Each path below is one point turned by a fixed rotation once a step. After each direction that follows a path, write how fast that rotation turns it, in degrees per step (0 if it stays still).
Each turn is a multiple of 5 degrees from 10 to 175, or 0.
Each row of a path follows its step; steps can be skipped.

step 0: [-35  28  -4 -10 -11  -5  11  10  36   6  18 -13   4 -27  13   5  -9 -10
  -1 -21   7 -14  -9   8  -8 -37   2 -27  10  -3 -27  21   9  12 -15 -22
 -16 -15  10 -37 -11   6  -8 -19  19 -20  -6 -25  12  18 -30 -28  22  -6
  34  -5  15   8  -6]
step 1: [ -4  -5 -31  17 -10 -32 -15  29 -10   3 -19  -9 -17 -21  12 -40 -13 -17
   1 -16  -1  26  -1   2  21  41  26  23  -5  24  35 -20 -18   3  29   1
   7  11  28   9   6   1 -13   1   5 -19  -8   1 -11  31 -27 -13  -7 -11
  26  15  12  -2   0]
step 2: [-12  11  -8  13   4 -11   3  26  18  37  -2 -12 -11   9   9  18   6  17
 -17  27 -14  -7   7  21   7  13 -11 -44 -12 -42   6 -10  -3 -16  12   0
  -7  18  29   5  -9 -32   8 -17 -13   6  10 -32 -21 -11   7 -21  11  -7
  -1 -51 -25 -13  -6]
step 3: [-22   3 -36  15  -6  37 -30  -1  -5 -12 -25   6  -9   4   8  10  13  21
  11 -13  -6  -1   3  24 -15 -32  -9   5  13 -10 -42 -30   6  14   6  19
   4   1   9  19  -9   4  -1   5  -6 -31   7   0   4   3 -36   6 -16  10
  53   2  17  -3  21]
step 4: [ 21  38 -19 -20   9 -31  19   9  13  -3 -15   1  14 -11   2  14  25   0
  13  11  -4  17 -16   5  18  38 -12   4 -11  17  -4 -10  20  16 -15  23
   9 -31  26  25  10  -1 -31 -19 -42 -10  16  19   3  18  28  -5  -1 -30
  12  -1   4  -7 -15]
step 5: [ 22 -16 -14  18   4  33  27   5  -9  10  -4 -15   2   1  -4  24  -1  30
   5  15   9  -5  10  -4 -42   5  34   1  33 -33  30 -14   2  26  -1   9
 -12  -1  23 -26  -4  -6 -11  -5 -20   0   8 -28 -19 -23   4 -17   9 -13
   7  34 -30  -5  15]
step 6: [ -2   0  -9  16 -24 -15 -14 -14 -25   2  -7   8   1 -15   5  -5  60  31
  -7   2  -7 -24 -11  -7 -22  -7 -24  27  17  12 -10 -18  30  10  18  30
  -6   4 -23  23  13  16 -21  33  17   9 -17 -11   7   6   1   8  21 -20
  -8 -28  -3   2 -22]
step 7: [  7 -17  13  14  28  11  15   1  18 -19   6   9  12  -3  21  -8 -20   3
   1   3  13 -41  19  17  -5   5  -6  -2 -12  14  -1 -16  36 -10 -13  27
   2 -25   1  -8 -11   6   9 -15 -30 -20 -28  46 -19 -18  25 -26   2 -23
 -25   3  18 -30   1]
step 8: [ 18  -2  16  -2 -15  11  16  -5  14   2 -28 -13  12 -39  10  16  12   3
   7   5  13 -16 -25 -13 -23  -1   6  -8  10  -8  14   2  25  20  21   0
  19  -2 -23 -36   5  11  -7   2  25  -4  26  25 -33  33  -5  13 -18  47
 -10   8 -31   9   7]
step 9: [ 12  10  -6  21 -24 -19 -33  10   7   4  42 -24   8   0   5  11   2  18
 -19  -9  -9 -25  -3 -20  26  -1  -5  35  12  31  12 -12   2   2 -36 -12
 -10  -1 -10 -35  46  16   8  -4  14  16  -8  14 -12 -19  -7 -19  30   2
  10 -20  12 -11  -3]
step 10: [-10 -15   8   5   6  -7  11 -33  -2 -12   1   0 -12 -35  17 -39   4  10
 -18  32   7   5 -24  23  12   9  10   6 -23 -12   1 -21  -2  -6  28 -10
   6   8  -4 -13 -31   4  36 -30   3  45   2  26 -14 -19 -26 -19 -12 -12
  -8  14  20  -8  10]
step 11: [-14 -14  11 -17  35   7  -8  26   7   2  -8 -27  -8   4  19  14  -2  11
 -48 -16 -33 -19 -22  13   4 -11 -17  -6  21 -13  16  21  -3   6  19  -4
  -5 -23  10   8  36 -13  -4 -29  28   4  -4  26  16   7  -5  18 -28  28
  -3 -26  -7  16   2]
Speeds:
[  5  -8 -10   1   2  -3   2   3  -2   5  -2   0   5  12  -1   5   9   2
   3  -2   8   3  -6  -6   0  -2  -2  -1  -3  -4   0   3  -1  12  -1  -1
   3   2  -7  12  -8  -4  -4  -8  -6  -5  -5   0   2  -4  -2   1   3  -2
   2   1  -1   0   4] => 35
[  5  -3  -5  -9   8   2  -3  -7   1 -11   0  -6  -4  -3  -2   5  -2   5
  -2  -1  -7   5  -4   7   2   5  -1   1   3   0  -5   0  -3   8  -5   1
   3  -3  -2   6   3   1   0   0   0  13   9  -6   1 -11   2  -3  -5  -2
   6   1  -1   4   0] => 55
[ -1 -11  10   2  -1   0  -1   5  -3  -3  -8   3   4 -11  -1   4  -2  -2
   3   0   5  -3  -2  -2  -1 -13  -3   0   2  -3   2  -8   5  -2   3  -4
  -7  -3  -1   1  -3  -5  -2  -3   5   2   6  -8   7   0  -5  -2  -6   3
   8   6  -2   7   0] => 140
[  7  -4   8   4  -6   1  -1  -6   0   2   2  -7   1   2   0   1   3  -1
  -2   0   3  -9   1   1   0   2  -3  12   2  -3  -3  -1  15   5   1   1
   2   2  -2  -7   2  -2   0   1 -11  10  -3  10  -1  -2   5   6  -2   0
  -3   3   0   6   5] => 25
[  3  -2  -2  -2   1   4   9   5   8  -3   3  -3   5   0   3   4  -1  -7
  -4   5  -2  -5  -3   4  12  -2   8   1 -10  -1   7  -4  -7  -4   7  16
  -2   3  -4   1  -6   1   0   5  -4   5   0   0   7   2   4  -1   1   1
   1   4  -4  -1   1] => 125
[ 3 -8  7 -3  5 -5 -1 -5  2  3  3  2 -6 -4 -1 -3 13 -7 -1  6 -1  5  0  1
 -3  4  1  2  3 -1  5 -6 -3  3  0  2  2  5 -5  5  6 10 -5  1 -2 -5  6 -2
  2 13 -4  5 -5  4 -1 -9  5  1  3] => 155
[ -1  -6   0   7  -4  -9   6  -6   8  -8  -9  -8  -7   0   3  -7   2  -6
   2  -4  -2   1   0  -2  -1  -1   4  -6   2   1  -2  -3  -8  -4  -4   0
   1 -17   3   1  -3  -1  -4  -3  -2   0  -3   9   2  -1   1   6  -1  -4
   0   0  -5   3   3] => 110

step 0: [-10  -6 -15 -11  -9  25   1  -2 -20 -29  -2 -31   4  47 -40  10 -12  17
   3  15 -19 -30  20 -19  26   1   1  14 -26  23 -27 -10 -11 -15  -1   9
  25  -1  10  26  41 -22  14  -4  21 -14 -17   3  -1 -16  -2   4 -19   2
 -15  16  -5  15 -31]
step 1: [ 13 -31 -15  17 -22   8  12 -30   0   4 -15   0 -15  32   4  -3 -25  26
  36   9   5   5   4  29  -8 -12 -15  -7  -7  -8  27 -23  43 -15  16 -13
 -11 -43   1  16  14   1   1   0  36 -19   0  16 -17  16   3  27 -18 -10
  -4  25 -14  -4 -20]
step 2: [  2  31   2  12  19  24   4   5  11   9 -20 -13 -14   7 -13  17 -45  -7
  10 -29 -43 -34 -14  11  28 -11  -5 -29   1   0 -14  14 -14 -20  18   4
  38 -28 -11  13  20 -25  -4 -14  20  -8  13  32   2  -5  19   6 -32  -3
   1  18  -3  -4   7]
step 3: [  4 -22  -2  -6 -12  43   9  -6  17  -8 -18  13 -46   3 -20   4 -27  -7
  26  15  12   1  18 -17  -6  17  11  20 -38 -10 -18   9  27 -24  -9  -6
  13   3  -8   9  14   5  17 -14  45   0  -2  23 -35   0  -6  -6 -28   6
 -26 -19 -20  -2  11]
step 4: [ 14  15 -24   0  -9   3  27   4   0   8  -5 -10  15  16 -19  15 -20  -3
  47 -19   4  -4   6   4  21  13   8 -28  -9  10  24  -9  -1 -11   7  19
  35 -32  11  32   9  -5 -14  -9  43  23 -18 -22   6  -2 -17 -26 -29 -16
  12 -10 -25  19 -30]
step 5: [ 16 -14 -13  16   4   2  14  22 -18  11  -8  -4   9   7 -12  -6 -54 -19
  21  13 -26 -12  13  11 -30   8  -7  -8   1 -12   3  11  15  -5   7   9
  21   2  23  26   3  30  30  -6  15 -36  -3  38 -18 -26  30  10 -15  -8
 -33 -12 -12 -11 -23]
step 6: [  3  24  12  28  22  29  33 -34  15  11 -13 -14  -6  29 -29  10 -18   2
  27  -9 -10  -9  -4  20   0 -30  35  10 -40   8   4  -6  12 -36   4  30
   7   9  -2  38   3  13  30 -16   5  15   6   0   0  27   8  -2  -9  11
  12 -13  -2   5 -12]
step 7: [  1 -19 -15   5 -19  15 -11  10  -1   5 -44  -9 -10  14 -18  14 -22  18
  35 -17 -14   9  19   4   8  15 -16 -36 -29  17  -7  -1  14   7   8  -1
   7  23 -13  34   3  11   7  -5  12 -35 -36  34  14 -11 -23  -5 -29  10
  24 -33   1 -15  -7]
step 8: [ 10  18  -5  13   4  -9  19  -6   2   2 -15   3  23  41 -22 -26 -11  30
  10   5 -14 -26  12  23   7  18  16 -30 -46  17   6  19  14   5  -1 -21
   1 -11  14  21  39   3  14 -21  11  12   0  -6 -36  -4  27   7 -22 -23
 -21 -18   3  20   6]
step 9: [  3 -12 -33  13  -1  17  27 -14  11   8 -13  13  14  -7 -32  13 -23  36
  47 -20 -19 -18   2  -2  -6   0  -1 -24  12 -20  -3  -2   4 -24   8  -4
  -6 -23 -16  11  12  17  38 -37  24 -18   4  13  23  11  -9   4  19   6
 -26 -18   0 -30   2]
step 10: [ 29  20  -5 -21  -6  23  34  -4  27  27 -28   4 -27  29 -18  12 -18   4
   8 -13 -43   3  -8  -7 -16  -1  17  -6 -33  32 -10   3   5  32  15   1
  21  -4  -1   2  10   8  26 -11   9  -9  -2 -29  -7 -28  13 -13 -29   0
   5  13  -2 -29   7]
step 11: [-16   3 -16   8   0   5  25   0 -28 -10  -4   1   4  23 -20   2 -12  19
  33  14  21 -25  23 -23  16  25  19  22 -31  17 -10  -3  10  10  18   8
  15 -31 -12  34  31   7  26  -5  10   0 -13  29  -2 -25 -35   5  -6   5
 -22   4  31 -23 -19]
Speeds:
[  6  -2  -8  -5   1   2   8  10  -3   3   2   4  -1  -4   3   1   3  -7
   7  -1  -5   3  -6 -14  -3   5   5  -3   0  -4   2   3  -5  -3   0   1
   1  -7   3   1   1   7   4   6   2   6  -1  -5  -6  -4   0 -10   7   3
  -4   5   0   2   8] => 60
[ 0  2 -5  2 -1 -2  1 -2  0  0  1 -7  4 10  2  0  6 -2 -1 -2 17 -1  8  2
 -5  9 -1 -5  4 -1  6 -3 -4  6 -2  0 -5  2 -4  6  6 -4 -1  2  6 -9 -6  1
 -3 -3 -1 -7 -2 -6 -4  7  2  8  3] => 100
[ -3  -6  -4  -9   0   6   1  -2  -1 -12  -6   3  -1  -1  -4   5   8  -1
  -3   3  -1   0  -1  -3  -4   5   6   0  -3   8   0  -3   0   1  -2   7
   1  10  -4  -1   2   6  -6   0   1   9  -6   2   0  -1  -7   2 -13  -3
   8   3   2  -4   2] => 100
[ 7 -3 -6 -4  1 -6 -1  5 -2 -6 -1 -3 12 -3 -3 -2  1 10  2  7 -6  1  6  7
 -1  2 -2  3  2  4 -6 -4  8 -3 -8 -4  3 -3 -1 -8  1  1 -4 -1  5  4 -1 -2
  2 -1 -2 -7  2  0 -4 -3 -4 15 -6] => 90
[ -2   1   0   2   2  -3  -4  -3  -3  -8   1   3  -5  15  -2   0   4  10
   1  -3  -8   4   2 -10  -1  -3  -1  -7   3   3   1  -3   7   0   0   5
  -3  -4  -3  -3   5  -3  -8  -5  -5  -3  -1  -4   3  -2   3   2   4   5
  -8   2  -5  -4  12] => 40
[  1  -2   2   5   2  -4  -1   0  -2   0  -1  -9  -3   4   4  -2   4   3
   0   3  -7   5  -5   5   4  -7  -3   1  -6   2   2  -2   4 -10   1   0
  -1   1  -3   6   2   4   3  13  -6  -3  -7  10  -3  -1  -3   2   2   5
   5  11  11   7   1] => 65
